Each row has a name. After each piece below comes the name of the row it's from, unless a question asks for something else. Each question is about the rows just above it. Places in a row count from 0.

k_253: [ -1  33  32 -40  78  21  -5 -41 -65  -9]
k_889: [-43 -58 -66 -28 -34 -50  19 -35  -2 -26]
k_598: [ 68  41 -65 -35 -37 -37 -27 -20  42  19]
k_745: [ 39 -71  55  51  75  80  66 -30  80  38]
k_336: [ 60  -3 -10  45 -10 -51  19  -3  -3  -2]
What comes right after [-34] in the named rows?  [-50]
At which places does k_336 hold [-10]?  2 4
Row and place of [-28] in the named rows:  k_889, 3
[ 19 -35  -2 -26] is in which row?  k_889

k_336: [-92 -25 -14  11 -20  -7 -18 -14   1  -6  14   4  33  14  19  26 -66 -61
 -25 -39  22  50  18  -1 -22  -4  26 -41   8  13   3 -51 -15  15  57   2
  69 -22 -31  21  28  -7  -9 -66 -25 -39 -58 -45 -35   3 -84  30  18 -22
 -61 -82 -34  90]
k_745: [  6 -25  31   0   5  16   3  74  41  -5  54 -22  67 -31  69   8 -88  29
  45 -18 -13   2 -30  10   6 -35 -47  22  31  26 -61   6  40  -8  24 -31
  35 -39  34 -11  20  36  -9   3 -58 -39 -25 -35 -66 -45 -40  -9  45  37
   7 -18   2 -41]
k_253: [-44  20 -34   8 -22 -41 -30 -67 -13  26 -57 -41  -9 -14   5  -9  17 -44
 -50  12  20  24   6   1 -24  62  60 -47 -29 -22 -10  30 -19  74  60  -4
  46 -23 -34 -39  49 -22  35  23  60 -55 -80   5  20  -8 -53  32  22 -37
 -50 -82 -32  68]
k_720: [-15 -23  22   1 -29 -10  21  56  25  11 -57 -41  39 -29  68  15 -45  24
  -9  17 -46 -17 -30 -25 -48  12 -47  19  -6 -27 -63  53  18  75  18 -32
  13  11   6 -39  48  24  26 -33 -58 -50 -63 -52  33  12   7 -16  45  -1
  31 -17   5 -60]
k_889: [-62   7 -34 -11 -31 -28  49 -67  29  37  46  21   3   2 -65  31  16 -13
 -50  25   5  12  26  11 -11  62  60  -3 -22  20  16 -39 -21 -20  37  63
   8  20 -63  44   3 -37 -40  10  40 -16 -49  12   4   2 -11  30 -14  39
  18  -8  -3  61]
k_372: [-80  37  30   0 -11 -35  -8  71 -21 -40 -21  20  30  13 -25 -21 -37 -77
  47 -14  23 -14 -12 -44  12 -38 -39 -36  29 -27 -63 -51  45  29 -27  10
 -39  52  31 -15 -27  43 -61  34 -29   2 -25 -52 -44  51  -1 -23 -34 -37
 -10   0 -34 -56]
k_598: [-42  36  19  -7  -8  15 -42  25   2 -38 -12  34  31  -9 -16  15 -88 -13
  22  -1 -25  49  29  33 -48 -11  36 -47 -29  31 -12 -49 -21 -20   9 -32
  70 -39 -17  45 -38  42  40  29  -5  32 -18   7   5 -45 -32   7 -34  -9
 -68   6 -19  50]
k_667: [-29  14 -22  -7 -11 -42  53 -49 -27  23 -44  13  -9 -13 -65 -21  23   3
  -6  24  39 -17   3 -44  15  45  -2   7  -6 -19   9  10   2  -4 -27  63
 -39  53  34 -11  -6  -7 -61 -33 -27  10 -13 -41  33  54  10 -23   6 -16
  31   8  -7 -60]
k_438: [-92 -19 -29 -11   2 -42  38  -8 -27 -40 -34  34  68 -31 -58  10 -44  27
  47 -39  39  20  27  29   4  35  19 -37  25  33 -40  52 -12  10  58   5
  12 -28   9  19  29  28 -50  -1 -52  26 -31 -27 -33 -15 -84  31  33   3
 -68 -62 -34  -4]
k_979: [  4  -5  -6  14 -31  13 -42  45  42  35  53 -15  12  16 -50 -17   1 -77
 -22   8 -46  11   3   5 -11 -38  10  22   8  11   4 -51  43   7 -23  16
   1  -2 -63 -37 -38 -37 -27  28  65 -55 -80 -13 -40  -4  -3  24 -17  10
 -39 -32 -32  88]
[ -9   3 -58 -39 -25 -35 -66 -45]  k_745
[-92 -19 -29 -11   2 -42  38  -8 -27 -40 -34  34  68 -31 -58  10 -44  27
  47 -39  39  20  27  29   4  35  19 -37  25  33 -40  52 -12  10  58   5
  12 -28   9  19  29  28 -50  -1 -52  26 -31 -27 -33 -15 -84  31  33   3
 -68 -62 -34  -4]  k_438

k_438: [ -9  41 -15  -8  -6  10  -6   0]
k_720: [ -9  41 -15  -8   9  10  -6 -24]
k_889: [ 32 -76 -24 -10 -25 -89 -43  41]
k_336: [ -1   8  15 -84  16  34  76  34]
k_372: [ -7 -76 -24 -10  72 -89  41   0]
k_979: [-29  70  17 -36  43  24 -14 -37]
At which places does k_336 hold [-1]?  0
Every place of [-15] in k_438:  2
[-43  41]  k_889
Where in the named rows is [76]?  k_336, 6
Row and place of [-43] in the named rows:  k_889, 6
[16] is at row and place  k_336, 4

k_979: [-7 -6 -8 -2]
k_720: [ 34  41   7 -22]
k_745: [-43 -77 -77  -1]
k_667: [-43 -22 -77 -20]
k_598: [-37 -32 -68 -17]
Row and place of [-37] in the named rows:  k_598, 0
[-8] is at row and place  k_979, 2
Every place of [-77] in k_745:  1 2
The entry that follows [-7]:  [-6]
Where in the named rows is [-2]?  k_979, 3

k_720: [ 41  10 -17   4 -13 -17  44  19  34  53  -9   1 -26  18 -27 -19  -3   1
 -14  22  32   5  22 -20  38  24  45 -14   4]
k_979: [  6  -6 -11 -30 -26  30  -6  -3 -26  -1 -27  12  -5  -3 -11   6   6   7
   5   5  15 -23  20   9  33 -28  -2  26  -6]
k_598: [ 24  -6 -11 -30 -26 -23  -6  -3   6  -1 -27  17  -5  -3 -11   6   6   7
   5   5  15   6  20   9  33   9  -2  26  -3]
k_745: [  6  -6 -11 -30 -26 -23  -6  -3 -26  -1 -27  17  -5  -3 -11   6   6   7
   5   5  15 -23   6   9  33   9  -2  26  -3]
k_634: [ 27  -4 -26 -16 -20  18  15  -8   5 -10 -33  27 -24   7  -8   0   0  10
   6   4  21 -32  23  11  41  27  18  16  26]
k_889: [ 27  -4 -26 -16 -20  18  13  -8   5  18 -33  27 -24   7  -8   0   0  10
   6   4  21 -32  23  11  41  27  18  16  26]
k_438: [-42 -14 -15  -9   8  32 -37 -13 -31 -39 -23  25 -31 -50 -13 -32 -39   4
   8 -11 -17 -20 -58  15 -72 -36 -38 -20  -7]
Where do [ 27  -4 -26 -16 -20  18  13  -8   5  18 -33  27 -24   7  -8   0   0  10
   6   4  21 -32  23  11  41  27  18  16  26] appear?  k_889
[-28] is at row and place  k_979, 25
[ 27  -4 -26 -16 -20  18  15  -8   5 -10 -33  27 -24   7  -8   0   0  10
   6   4  21 -32  23  11  41  27  18  16  26]  k_634
[-42 -14 -15  -9   8  32 -37 -13 -31 -39 -23  25 -31 -50 -13 -32 -39   4
   8 -11 -17 -20 -58  15 -72 -36 -38 -20  -7]  k_438
Every place of [6] in k_598:  8 15 16 21
Every place of [-27] in k_979:  10

k_253: [-63  14  15 -24   3 -25 -39  38 -39 -20  26 -33  28   7  -3  21  -9  -8
  14 -18 -21 -36]
k_979: [ 43 -20 -12  14   1  17  42 -34  36  10 -14  32 -15   3   0 -23   5  15
 -22  22  20  39]
k_438: [ 12 -15 -11  10   3   2  29 -24  27   4   3  33  -2   9   1 -26   6  19
 -25  15  16  38]
k_634: [ 81 -24   4   0  -5  42  51 -28  25  13 -37  -3 -25  -5  -7   9  -6  -1
   3  29  10   7]
k_336: [-28  19  15 -17  -3  -8 -40  28 -40  -8   3 -45   9  -8  -2  34  -8 -23
  32 -21 -23 -50]
k_372: [-56  20  12 -16   1 -23 -46  37 -40 -14  20 -33  21  -1  -1  22  -5 -14
  20 -24 -21 -39]
k_745: [ 29   0  22 -23  -6  24  -6  19 -27  -1 -24 -57  -7 -10  -9  47 -16 -26
  38   0 -19 -54]
k_889: [-45   4 -22  23   7 -31  -5 -13  20  -1  30  54  10  11  10 -47  16  24
 -36  -6  16  49]
The row with [-56  20  12 -16   1 -23 -46  37 -40 -14  20 -33  21  -1  -1  22  -5 -14
  20 -24 -21 -39] is  k_372
Where in the named rows is [34]?  k_336, 15

k_745: [-10  38  55 -36 -11 -15  47  19   5]
k_336: [  2  43  32  16 -45  15   2  12 -24]
k_438: [-10  38  55 -36 -11 -15  47  -8   5]
k_598: [-27  29  -1 -15 -15  19   6 -23 -45]
k_264: [ -3  20 -42  10   8  -3 -24  -9 -40]
k_253: [-25  67  66 -12   4  19  70 -48 -27]
k_979: [-25 -16 -25  19 -12   4  66 -48  11]
k_720: [  2  34  39 -28 -26  -1  22  27  24]
[-25  19 -12   4  66 -48]  k_979
[-26] is at row and place  k_720, 4
Row and place of [16] in the named rows:  k_336, 3

k_745: [  0   0   2 -16  -6  -1   0  14   0   9  15  27  -5   6  -4  -8   4  -1
   1  -3   9  -6 -10  -4  -2  -4  -4   7  -1   5  19 -16   1   8   1]
k_438: [ -2  -2  -8  21   3   1   8 -39   5 -18   1  40   0 -22 -22 -44 -12   2
  -9 -20 -24   7  31 -76   8  -5   5 -17  -1  27   4  71  -3 -38  -3]
k_372: [ -1  -1  -6  18   3   1   5 -29   4 -12   0  30   0 -18 -17 -30  -9   2
  -7 -15 -18   6  24 -54   7  -3   4 -13  -1  20   2  56  -2 -29  -2]
k_598: [  0   0   5 -30 -11  -2   0  30   0  20  31  59 -11  10  -8 -12   7  -1
   2  -6  18 -12 -18  -8  -3  -8  -8  14  -3  11  37 -31   2  16   1]
k_634: [ -2  -5  -3 -16  -7   1   4 -10   2 -16  -2   3   0   9  -5 -38  -2  -1
  -5  -8  -3  -2   1 -42   1  -2   4   2   3   5  12   0  -1  -8  -1]
k_336: [ -2  -1   2   6  11   3  -5 -38  -4 -18 -55 -55  16 -38  12  15   5   8
  11   3 -22  18 -39  31  -2   6  -1   2  -1 -38 -14   8   0  42   3]
k_720: [  1   5   4   6   1  -2  -2  20   0  26  24  52  -8 -11  -8  22   3   1
   4  -2   8  -5  -2  18   0  -4  -8   1  -6  11  14   4   1   6   1]
k_264: [  1   5   3   6   1  -2  -2  20   0  26  24  52  -8 -11  -8  20   3   1
   4  -2   8  -5  -3  17   0  -4  -8   2  -6  11  14   5   1   6   1]
k_979: [ -2  -3  -7   8  -1   1   7 -33   4 -20  -1  30  -1 -12   4 -48 -10   1
  -9 -18 -18   4  23 -72   6  -4   5 -11   0  21   7  51  -2 -30  -2]
k_253: [ -1   0   1   5   6   2  -3 -20  -2  -9 -29 -29   9 -21   6  10   3   5
   6   2 -12  10 -20  18  -1   3   0   1  -1 -20  -8   7   0  22   1]
k_889: [  4   7  -1  37  11  -1  -2  23  -1  16   8 -44   1  17  14  61  -5  -5
  -1  21   9  -1  37  60   1   9   4 -14   2   0 -46   0   0 -27  -2]
[  0   0   5 -30 -11  -2   0  30   0  20  31  59 -11  10  -8 -12   7  -1
   2  -6  18 -12 -18  -8  -3  -8  -8  14  -3  11  37 -31   2  16   1]  k_598
[ -1  -1  -6  18   3   1   5 -29   4 -12   0  30   0 -18 -17 -30  -9   2
  -7 -15 -18   6  24 -54   7  -3   4 -13  -1  20   2  56  -2 -29  -2]  k_372
[ -2  -5  -3 -16  -7   1   4 -10   2 -16  -2   3   0   9  -5 -38  -2  -1
  -5  -8  -3  -2   1 -42   1  -2   4   2   3   5  12   0  -1  -8  -1] is in which row?  k_634
[  1   5   3   6   1  -2  -2  20   0  26  24  52  -8 -11  -8  20   3   1
   4  -2   8  -5  -3  17   0  -4  -8   2  -6  11  14   5   1   6   1] is in which row?  k_264

k_634: [ 31  59 -26 -31]
k_372: [ 34  59 -33 -37]
k_336: [-30  56  33 -33]
k_667: [ 33  67 -32 -31]
k_720: [ 38 -33 -26 -26]
k_745: [ 34  57 -32  34]
[ 34  57 -32  34] is in which row?  k_745
[ 33  67 -32 -31] is in which row?  k_667
[ 31  59 -26 -31]  k_634
Right after [-30] comes  [56]
Row and place of [38] in the named rows:  k_720, 0

k_720: [ 68 -62  12 -65]
k_253: [-61 -69  83   4]
k_745: [  4  40 -56  70]
k_264: [-93   5  49   5]
k_598: [ 11  40 -56  70]
k_979: [ 68 -62  68  49]
Places of [68] in row k_979:  0 2
Where do [ 68 -62  12] appear?  k_720
[68 49]  k_979
The row with [ 11  40 -56  70] is  k_598

